Each path is a new rotation, seen through one point. The rows after it are directions, each followed by how far the rotation turns it, in degrees each step (0 if it stays put).
Each turn is a multiple of 5 degrees from 10 to 175, or 0.
Each row of a path follows its step; steps can be skipped.
Path 1:
step 0: -2.430; -0.971; 0.113; 1.301; -0.506; -0.468; -1.855; 1.222; -1.538; 0.965; 1.197; -1.489; -0.602; 0.238; -0.821; -0.570; -0.076; -1.711; -0.704; -1.810; -2.941; 1.143; 0.438; 1.332; 0.417; 0.403; -0.426; 0.844; -0.264; -3.677; 0.934; -0.939; 0.792; -1.004; 0.741; -2.222; -2.212; -1.815
step 1: -0.839; 1.865; -3.195; -0.233; -0.661; -2.317; 1.044; -2.091; -1.066; 0.312; 0.501; -0.435; -1.341; -1.295; 0.586; -3.482; -1.413; 0.622; -0.508; 1.384; 0.234; -1.695; -2.245; -0.315; 0.004; 0.929; -2.195; -0.921; 0.629; -0.131; 1.143; 1.408; -0.140; 0.686; 0.619; -1.564; 0.936; 1.607
step 2: 0.824; 0.638; -0.467; 2.142; -0.268; 1.128; 0.184; -1.325; 2.099; -2.169; 1.655; -0.176; 0.615; -0.495; -3.437; 0.524; -0.235; 1.042; -0.644; 0.497; -2.782; -0.906; 1.152; -1.174; 0.614; 0.781; 0.358; -0.121; -0.810; 0.630; 1.010; -2.208; 1.327; -1.209; 3.312; 1.892; 1.066; -0.194
step 3: 0.206; 1.921; 0.399; -3.744; 0.629; -1.251; -0.698; 1.535; 0.610; 0.614; -0.333; 0.146; 1.734; -0.389; 1.052; -0.667; 1.907; -1.518; -1.503; 1.209; -0.141; -0.062; -0.617; -2.751; 0.522; 0.106; 0.758; -0.386; -2.546; 2.096; 0.315; -2.219; 1.149; -0.284; -0.721; -1.661; -1.306; 1.952
step 4: -0.831; -1.120; -1.208; -0.972; 2.536; 0.615; 3.126; -1.587; 1.406; -1.785; -0.917; 0.899; -1.245; 0.350; -0.464; 1.506; 1.700; -0.870; 0.932; -1.152; -1.579; -0.224; 1.103; -3.262; 0.098; -1.145; 1.275; 1.540; 1.914; -1.583; -0.746; 2.006; -0.174; -0.672; -1.341; -0.147; -0.191; 0.181
step 5: -2.292; 0.536; 0.064; -0.213; 0.312; -0.641; -1.018; 1.728; -0.608; 1.512; 0.268; 2.780; -0.783; 0.453; 1.413; -0.317; -0.454; -0.506; -2.025; -1.209; -0.050; 1.813; 1.891; 1.195; 2.259; -0.651; -2.488; 0.426; 1.032; 0.893; -3.517; -0.184; 1.159; -2.306; 0.980; 0.521; 0.765; 0.100
step 6: 1.014; -0.002; -0.087; -0.126; -0.473; -2.301; 1.180; -0.426; -3.199; -0.902; 0.939; -0.207; 0.348; -0.568; 0.507; -1.251; -1.199; -0.635; 2.552; -1.528; -3.146; 1.102; 1.284; 0.874; -2.027; -1.352; -2.294; -0.028; 1.033; -0.309; 2.418; 0.088; 1.282; 0.667; -0.603; -0.502; -2.293; -0.436
step 7: 0.174; 0.846; -0.717; 3.360; -1.144; 0.913; 0.689; -0.394; -1.416; -0.327; 1.478; -0.901; -0.115; -0.402; -2.213; -0.913; 0.451; 0.753; -0.421; 0.865; 0.732; -1.134; -1.265; -1.107; 1.968; 1.706; -1.452; -1.399; -0.080; 0.484; -2.059; 1.638; 3.392; 0.735; -0.164; -3.141; 0.729; -0.419
step 8: 1.196; -0.774; 2.074; -0.996; 1.380; -0.793; 0.405; -1.050; 0.593; 0.374; 1.972; -1.825; 2.311; 1.183; 0.807; -1.224; 0.588; 0.571; -0.455; 0.110; -2.564; -0.570; 0.234; -1.701; 1.821; 1.820; -1.135; -1.739; -0.697; 1.660; 2.408; 0.034; -1.329; -0.407; 1.116; 2.430; 2.397; 0.537
step 9: 1.983; 1.769; 0.804; 0.272; 0.165; 1.040; 0.939; -3.180; 1.881; 0.307; -1.605; 0.870; 0.914; -0.789; -0.230; -0.963; 3.078; -2.577; 0.131; 0.448; 0.650; 2.043; -0.160; 0.087; 0.076; -1.610; 2.739; -0.112; 0.158; 2.224; -0.622; -1.115; 1.977; -0.366; -1.043; -0.607; -0.081; 1.133
0.372; 0.391; -0.385; 0.083; -0.614; 0.078; 0.897; 1.211; -0.009; -0.610; 0.462; -0.586; 0.282; 0.625; -0.747; -0.065; -0.217; -0.038; -0.452; -0.283; 0.293; -0.174; -0.849; -0.372; -0.148; -0.113; -0.229; -0.794; 0.204; 0.218; 0.111; -0.338; 0.401; 0.636; 0.067; 0.938; -0.247; 0.273 | 70
0.694; 0.203; 0.214; -0.022; -0.146; -0.536; -0.391; -0.448; 0.271; 0.140; -0.042; 0.227; -0.210; -0.481; -0.048; -0.491; 0.441; -0.081; -0.983; 0.119; -0.714; -0.287; -0.636; 0.484; -0.089; 0.502; 1.244; -1.093; 0.479; -0.890; -0.126; 0.118; -0.229; 0.070; 0.616; 0.136; -0.196; 0.175 | 45
-0.765; 0.018; 0.599; -0.704; 0.070; -0.329; -0.197; -0.225; -0.133; -0.347; 0.134; -0.079; -0.960; 0.009; -0.315; -0.513; -0.653; -0.561; 0.292; 0.625; 0.091; 0.749; -0.858; -0.040; -0.336; 0.317; 0.437; -0.071; -0.507; 0.869; -1.072; 0.290; 0.477; 0.332; 0.174; 0.194; 0.263; -0.383 | 175
0.047; 0.317; -0.489; -0.202; -0.106; 0.328; -0.442; -0.676; 0.931; 0.374; -0.457; -0.873; 0.660; 0.366; -0.403; -0.317; 0.127; -0.545; 0.494; 0.259; 0.096; -0.908; 0.693; -0.578; -0.456; 0.514; 0.322; -0.778; -0.567; 0.691; 0.193; -0.212; 0.178; -0.146; 0.242; -0.026; 0.686; 0.070 | 60
0.278; 0.280; -0.070; -0.011; 0.066; 0.361; -0.390; 0.003; -0.086; 0.793; -0.359; 0.735; 0.532; 0.693; -0.405; -0.342; -1.216; 0.361; 0.089; -0.153; -1.099; -0.055; -0.184; 0.572; 0.683; -0.561; 0.780; 0.432; -0.270; 0.590; 0.227; -0.136; 0.381; 0.014; -0.419; 0.600; -0.139; 0.336 | 115
0.265; -0.741; -0.304; 0.053; 0.018; 0.169; 0.012; -0.989; 0.241; -0.798; -0.883; -0.339; -0.603; 0.045; -0.205; 0.547; -0.102; 0.376; -0.167; 0.321; -0.162; -0.004; -0.415; 0.115; -0.231; -1.294; -0.038; -0.347; 1.087; 0.547; 0.405; -0.106; 0.680; 0.200; -0.116; -0.540; 0.220; 0.118 | 145
0.217; -0.302; 0.325; -0.442; -0.114; -0.188; 1.078; -0.313; 0.537; -0.309; 0.133; 1.092; 0.187; -0.116; -0.889; -1.238; 0.001; 0.479; 0.514; -0.497; 0.702; -0.134; -0.050; 0.265; -0.771; -0.168; 0.171; 0.018; -0.176; -0.328; 0.466; 0.257; 0.110; -0.600; -0.456; -0.328; 0.276; -0.118 | 145
0.364; 0.039; -0.702; 1.287; -0.545; 0.061; 0.517; -0.800; 0.059; -0.148; -0.137; 0.655; -0.054; -0.646; -0.571; 0.550; -0.002; -0.624; 0.293; 0.513; 0.109; -0.353; 0.062; -0.313; -0.105; 0.467; 0.227; 0.746; 0.128; -0.132; -0.845; 0.401; 0.160; 0.279; -0.591; 0.805; -0.215; 0.090 | 140
Path 2:
step 0: 1.562; 2.981; -1.569; -2.134; -0.813; 3.429; -1.419; -2.670; 1.190; 0.993; 0.095; -0.717; -0.392; 2.133; -0.519; 1.157; -0.202; 1.615; -2.940; 0.915; -0.605; -0.846; 1.222; -1.438; -1.413; -0.979; -0.984; -0.925; 0.169; 0.281; 0.467; -0.117; 0.222; -1.632; 0.872; -3.097; 0.603; -1.319
step 1: -0.207; 1.641; -1.806; 0.560; -1.209; -0.883; -0.540; 0.883; 0.040; 0.674; 1.576; -0.180; 1.020; 2.074; -2.088; 0.015; 3.136; -2.604; 2.049; -0.482; 2.389; 0.489; 0.844; 2.504; 1.560; -1.868; -1.453; -0.719; -0.477; -0.243; 1.303; -0.177; -0.703; 1.135; -1.966; -3.365; 1.647; 0.337
step 2: -0.643; 2.687; 0.813; -0.554; 0.836; -3.275; 0.977; -0.281; 1.969; -2.712; -0.640; -0.560; -2.252; -1.619; -0.802; 0.646; -1.839; 0.130; 1.074; 2.794; 0.684; 1.899; 0.340; -0.275; -0.743; -1.923; -2.333; 1.353; 0.696; -2.349; 1.839; -0.643; 1.749; 1.493; -0.921; 0.477; 0.209; 0.445
step 3: -1.321; 0.269; -0.749; -0.238; 0.065; -0.053; 2.147; 1.380; -3.228; -0.094; -1.442; 1.775; 1.247; -1.403; 1.813; 2.231; 0.083; 0.102; 0.105; -0.941; -0.467; 0.071; -0.715; -2.194; -1.698; -1.918; 0.611; 2.712; 1.018; 0.773; 1.575; 3.303; -0.387; 2.941; 0.502; -0.958; 0.177; -2.059
step 4: 0.977; -0.162; 2.184; 1.199; -2.347; -0.010; 1.355; 1.621; -0.582; 0.755; -0.433; -0.587; 0.897; -0.468; -0.040; 0.461; 0.019; -1.498; -2.002; 0.323; -1.876; -1.642; 0.019; -0.295; 2.809; -3.465; 0.631; 1.198; -3.788; 1.308; -1.660; -0.280; 2.674; -0.368; -0.655; 2.163; -1.060; -0.650
step 5: 0.237; 0.005; 1.409; 0.933; 1.399; 1.040; -1.184; -0.850; 0.057; 0.517; -1.133; -0.213; 0.415; -1.544; 0.584; -0.511; 2.591; 1.478; -1.473; -0.019; 0.703; 0.608; -1.515; -0.755; -1.512; -3.560; 0.521; -2.218; 3.191; 2.018; -0.775; -1.248; 1.212; -3.753; -1.044; 1.286; 2.086; -0.066
step 6: -0.625; 1.226; -1.052; 1.552; -1.471; 2.759; -1.842; -1.867; 0.071; 1.166; 0.615; 0.744; -1.097; 1.417; 0.093; 3.635; -3.680; -0.104; -0.744; 0.685; 0.339; 1.300; 1.482; 0.405; 1.299; -0.954; 0.241; -2.689; 1.125; 1.594; -1.051; 0.492; -0.358; -0.640; -0.578; -3.251; 0.443; 0.786
step 7: 0.709; 1.096; -0.737; -0.404; -0.888; 0.149; -0.045; 0.128; 3.164; 0.276; 3.753; 0.573; -1.929; -0.847; -1.133; -1.725; 0.343; -1.318; 2.249; -0.865; -0.735; -2.652; -0.471; 2.154; 0.483; -1.833; -0.713; 0.718; 0.660; -0.486; 3.223; 0.552; 0.471; -0.843; -1.084; -3.330; 1.057; -0.684
step 8: 0.374; 2.114; -2.130; -2.704; -0.873; -1.772; 0.006; -0.088; 0.402; -0.890; -1.732; -1.483; -1.699; -1.390; 0.083; 1.428; -0.368; 0.506; -0.312; 0.371; 1.285; 2.234; -2.231; 0.690; 0.003; -0.243; -2.421; 2.206; -0.326; -0.027; 0.363; -2.800; -0.949; 2.299; -1.113; -0.347; 1.985; -3.096
step 9: -1.036; 1.385; 0.043; -1.680; -0.010; -0.267; 1.548; -0.822; -1.551; 0.287; -2.731; 0.846; 2.518; -1.347; -1.499; 1.356; 0.583; -1.610; -0.323; 0.354; -0.499; -0.429; -0.611; -0.263; 0.522; -1.605; 1.455; 3.355; -0.063; -0.714; 0.017; 2.480; 1.130; 2.687; 0.583; -0.967; 1.807; 3.855
-0.703; 0.246; -0.241; 0.651; 0.850; -0.098; -0.103; 0.329; 0.764; 0.172; 0.378; 0.156; 0.321; 0.461; -0.376; 0.128; -0.226; -0.053; -0.688; -0.177; 0.140; 0.502; 0.118; 1.232; -0.861; -0.107; -0.320; -1.151; -0.328; -0.474; -0.184; 0.697; 0.400; -0.166; 0.019; -0.261; 0.100; -0.301 | 70
-0.772; 0.007; 0.230; -0.333; 0.386; 0.722; 0.132; -0.796; -0.670; 0.139; 1.008; 0.018; -0.670; 0.266; 0.115; 0.292; 0.873; -0.232; -0.384; 0.516; -0.023; -0.244; 0.181; 0.065; 0.289; 0.101; 0.260; -0.712; 0.251; 0.656; -0.372; -0.716; 0.403; -0.895; 0.150; -0.314; -0.696; -0.018 | 60
-0.422; 0.071; 0.623; -0.208; -0.149; 0.172; -0.119; -0.166; -0.293; 0.711; -0.503; 0.478; 0.362; 0.619; -0.745; 1.034; 0.115; 0.393; -0.728; -0.332; -0.435; 0.544; 0.083; -0.428; 0.598; 0.612; 0.409; -0.018; 0.791; -0.345; 0.239; 0.177; -0.648; 0.513; 0.284; -0.464; 0.334; -0.815 | 130
-0.662; -0.414; -0.075; 0.003; -0.136; -0.554; 0.421; -0.300; -0.710; 0.675; 0.646; -0.295; 0.188; 0.614; 0.292; -0.542; -1.025; -0.499; -0.478; -0.712; 0.650; 0.415; -0.285; -0.825; -0.035; -0.259; 0.000; -0.141; -0.631; 0.181; 0.340; -0.537; -0.013; 0.105; 0.219; -0.343; 0.849; 0.462 | 140
0.654; 0.085; -0.227; -0.465; -0.718; -0.544; 0.287; 0.569; 0.616; -0.117; -0.061; -0.367; -0.510; 0.101; 0.218; 1.032; -0.763; -0.419; -0.583; -0.105; -0.018; 0.297; 0.905; -0.343; -0.037; 0.439; -0.014; -0.409; 0.001; -0.119; -1.023; -0.850; 0.719; 0.223; -0.015; 0.045; -0.444; -0.107 | 170
-0.217; 0.644; 0.010; 0.390; -0.313; 0.196; -0.762; 0.081; 0.705; 0.954; 0.438; 0.328; 0.576; -0.224; 0.389; 0.320; 0.490; -0.059; 0.010; -0.385; 0.469; -0.828; -0.040; -0.179; -0.245; -0.004; 0.419; 0.017; -0.747; -0.200; 0.807; -1.030; 0.006; 0.657; -0.062; 0.495; -0.701; -0.400 | 110
0.076; -0.873; -0.364; 0.837; 0.171; 0.063; -0.561; 0.626; -0.397; 1.065; 0.361; -0.374; -0.348; -0.731; -0.275; 0.231; -0.161; 0.167; -0.507; 0.580; -0.134; -0.346; 0.442; -0.688; 0.031; -0.498; 0.468; -0.083; 0.110; -0.190; -0.518; 0.566; -0.297; -0.535; 0.021; 1.044; 0.381; -0.170 | 55
0.439; -0.323; 0.604; 0.386; 0.741; 0.159; 0.446; -0.052; -0.238; -0.343; 0.447; 0.582; 0.424; 0.418; 0.100; -0.176; -0.007; 0.206; -0.058; -0.390; 0.289; 0.636; 0.529; -0.739; 0.397; -0.611; -0.425; -0.094; 0.293; 0.487; 0.116; 0.445; 0.673; 0.801; -0.813; 0.882; -0.884; -0.332 | 45
